In the rows, zero is written as 128.
The same turns and mirrors carry the whole set onto itself and the rows of a family onto each other. Which other rows belong to the same family as each row named below? List them in the order they appear above.
These 40 rows form 10 families of 4 rows each.
Tibod: [145  97 142 131 156 116 131 148 159 107 114 123  90  90]
dami: [128 103 134 150 153 133 104 136 167 109 115 112 103  86]
gon: [132 142 155 130  88 130 114 159 125 147 119 107 145 114]
Tilo: [111 141 139 143 100 117  99 108 110 146 110 150 123  94]
Mosak: [144 121 128 118 112 150 173 133 138 103 119 151 107  81]
tuz: [143  94 133 136 159 119 122 152 156 109 115 119 102  93]
tel: [149 131 150 115 131 150 165 132 132  96 115 157 120  71]
vibag: [130 137 149 116  99 139 117 177 125 151 118 123 126 119]
leri: [146 118 144 115 129 156 167 130 150  91 105 148 119  79]
nat: [136  88 145 156 151 123 118 140 169 121 122 124 101  91]
gib: [131 144 140 144  99 123  93 103 126 149 107 148 134  92]
govo: [114 149 136 139 105 122  86 116 114 140 108 149 118  90]
Nur: [142  98 144 132 159 128 110 154 159 107 116 115  99  80]
ner: [123 144 146 130 112 116  90 106 129 151 101 152 126  95]
Pem: [124 142 137 151 103 114 115  94 125 146 101 147 128  90]
geluf: [130 154 145 113 107 142 117 164 130 138 131 103 142 116]
melab: [124 151 154 124 102 133 114 153 121 146 128 110 134 127]
reziz: [141 118 142 132 121 152 176 136 140  91 123 141 118  78]
Sobek: [138  88 134 143 149 117 130 141 158 111 123 115 100  71]
Tosog: [151  92 142 142 153 127 124 149 167 112 114 121 106  77]
lomun: [114 141 151 125  89 151 123 161 129 142 119 111 142 115]
Rakat: [138 147 156 118  95 125 111 160 122 143 127 114 148 111]
pev: [123 135 145 150 107 100 102 113 125 155 112 154 123  88]
Muv: [153 137 146 115 124 142 174 141 150  94 116 141 119  80]
Sek: [143  99 140 146 151 117 139 144 162 115 112 122  86  88]
refa: [137  92 146 137 139 107 121 140 168 100 117 108 104  86]
sonem: [134 134 145 123 126 155 185 129 147 112 119 142 125  79]
fipa: [131 144 140 146 112 115  89 104 127 135 117 161 126  85]
vugag: [114 140 155 135 108 108  98 108 127 135  95 154 132  85]
tolun: [128 131 149 132  97 140 122 156 130 149 124 102 136 131]
kub: [145 126 139 122 133 149 169 129 140  88 104 150 128  78]
sesug: [133 153 149 159 119 109 103 105 134 144 107 148 123  76]
zale: [140 106 148 118 127 154 172 125 152  99 109 143 122  85]
bipa: [133  90 135 131 150 125 111 136 163 105 120 129  94  87]
Mot: [124 141 147 141 101 121 104  99 117 151 109 151 117  87]
netu: [132 154 158 121  98 138 114 160 129 145 116 122 135 130]
gan: [135 125 146 123 139 151 175 132 137  94 120 146 113  78]
Bal: [156 135 143 121 129 143 179 129 135 112 132 153 128  89]
Fufem: [131 141 165 128  93 139 114 156 131 149 123 101 134 120]
zilub: [125 132 154 118 109 160 122 159 129 145 136 115 139 125]

The rest of the family of Tilo: Tibod, gon, leri
The rest of the family of ner: reziz, Sobek, netu
The rest of the family of lomun: pev, Muv, bipa
The rest of the family of Rakat: govo, Sek, zale
The rest of the family of melab: gib, Tosog, gan
The rest of the family of dami: sesug, Bal, zilub

The same turns and mirrors carry the whole set onto itself and the rows of a family onto each other. Which other rows belong to the same family as each row named below? List them in the order they appear above.
These 40 rows form 5 families of 8 rows each.
lubik: [147 127 129 124 143 141 165 130 135 155 123 124 117 145 130  97 131 102
 147 125 129 135  81 149]
tasip: [132  86  95 137 119 120 143 114 147 132 132 115 122 148 102 148 143 108
 113 125  97 134 133 152]
zanis: [ 97 100 136 132 112 153 126  80 123 129 113 150 154 117 141 123 115 159
 147 150 111 120 117 112]
Lav: [148 110 148 119 123 119 102 133 128 106 111 109 122 131 126 151 156 148
 127 117 118 126 102 172]
pubos: [142 104 159 117 129 139  99 134 137 115  99 109 121 134 129 160 141 156
 131 112 123 141 104 159]
bug: [ 92 124 150 144 115 161 121  91 130 136 114 161 164 140 137 127 140 158
 132 144 121 116 123 128]
zapu: [143 150  98 139 116 129 139 130 109 118 115 180 117 121 157 138 136 116
 135 140 117 114 135 154]
Gatu: [136 159 115 121 116 110 146 134 125 105 109 170 126 107 157 145 119 110
 130 141 136 117 138 136]
komi: [118 127 114 125 117 153 127 146 117 101 127 139 141 126 101  95  90 152
 125 128 119 167 132 141]
gane: [126 106 105 123 121 120 155 120 139 132 135 109 129 151 102 131 160 114
 120 105  79 127 148 125]
Suz: [105 120 153 139 113 162 120  93 132 141 120 156 145 130 119 108 126 160
 128 144 118 103 104 116]
Sekad: [114 130 104 117 106 164 127 128 134 132 117 115 130  89 150 126 152 119
 152 163 140 162 128 106]
dile: [144 154 116 139 106 128 119 142 131 119 125 175 112 112 165 144 136 125
 131 138 138 116 137 154]
buk: [105 113 157 137  99 162 130  94 121 140 115 158 152 130 139 119 132 157
 128 137 118 100 128 114]
vub: [164 104 155 119 132 152 110 129 141 127  95  99 128 144 111 142 140 132
 120 125 120 134 115 162]
navar: [103 163 139 109 158 120 146 129 129 129 126 120 135 117 157 139 153 104
 129 115 122 144 149 105]
lubod: [164 127 135 123 135 129 169 136 138 145 123 140 123 153 150 102 139  94
 148 124 124 128  99 136]
Tipef: [102 161 143 115 168 131 149 123 112 122 137 112 139 127 136 150 153 106
 139 116 121 133 151 121]
tav: [147 109 131 142 147 136 171 122 155 147 132 115 123 148 124 109 133  86
 148 139 126 125 108 128]
gafan: [113 153 137 127 163 134 145 138 116 117 162 127 144 123 146 136 136 112
 143 113 129 129 164 117]
vamu: [114 110 162 133 105 159 106  94 129 132 114 153 160 145 147 131 133 165
 141 141 116 129 122 123]
fekik: [140 101 143 128 130 128 100 125 131 111 113  98 140 141 115 163 123 139
 125 123 127 150 123 170]
gatol: [109 123 105 105  98 166 121 125 153 134 126 130 126  88 135 139 147 127
 129 158 138 148 130  96]
toror: [111 161 149 134 159 110 161 127 139 117 135 125 141 134 139 133 134 100
 144 121 131 119 145 112]
tuk: [144 147 110 142 122 126 136 149 130 116 111 186 116 124 164 141 135 117
 125 130 131 120 132 139]
siz: [109 125 113 110  97 143 129 109 131 127 100 125 122  74 155 138 134 123
 135 165 131 138 127 111]
Muzug: [145 147 111 128 120 140 134 121 114 128  99 186 127 112 167 139 129 122
 124 136 118 107 142 135]
busor: [123  85  79 109 128 128 151 122 137 132 141 122 133 130 113 141 162 115
 115 112  97 138 119 134]
roru: [118 130 108 119  95 159 116 123 122 136 114 115 128  86 152 111 130 132
 145 150 124 160 142  97]
Pud: [141 113 161 117 119 149 108 129 140 114  98  94 124 129 116 146 148 147
 137 130 126 132 119 171]
gelu: [159 110 137 137 136 148 159 129 120 161 131 115 117 146 134 101 134  95
 139 126 128 126  93 137]
Kav: [114 131 109 115 104 161 127 135 140 138 106 119 127  80 145 132 146 119
 127 148 144 146 135  92]
pas: [116 116 133 120 111 143 126 145 112 100 137 135 130 125 117  94  93 159
 136 118 113 167 124 122]
Lum: [141 117 133 142 156 147 157 121 131 165 137 124 126 134 146  96 141 101
 137 125 130 116  94 142]
levim: [107 146 150 129 160 124 148 134 118 118 152 118 132 139 146 141 155 105
 139 114 119 136 155 106]
tekek: [117 116 114 125 117 138 111 139 128 112 128 133 138 140 104 104  98 154
 113 116 104 180 128 132]
mulu: [127 126 133 114 126 141 121 144 108  90 142 123 143 125  97 101  99 157
 136 118 114 154 121 122]
Futet: [117 113 128 139 126 135 113 123 114 109 127 124 150 129 119 106  81 161
 144 125 119 165 113 136]
Nebu: [114  98  92 115 113 128 157 115 144 126 138 129 132 149  98 140 155 130
 127 109  84 130 133 139]
rugal: [124  91  84 122 122 129 143 121 131 139 130 122 127 141  98 150 147 127
 108  99  91 134 129 128]

The rest of the family of pas: pubos, buk, tuk, gelu, Kav, levim, rugal
The rest of the family of tekek: gane, vub, navar, lubod, vamu, Muzug, roru
The rest of the family of lubik: bug, zapu, komi, Sekad, Tipef, Pud, Nebu
The rest of the family of Gatu: tasip, zanis, tav, fekik, toror, siz, Futet

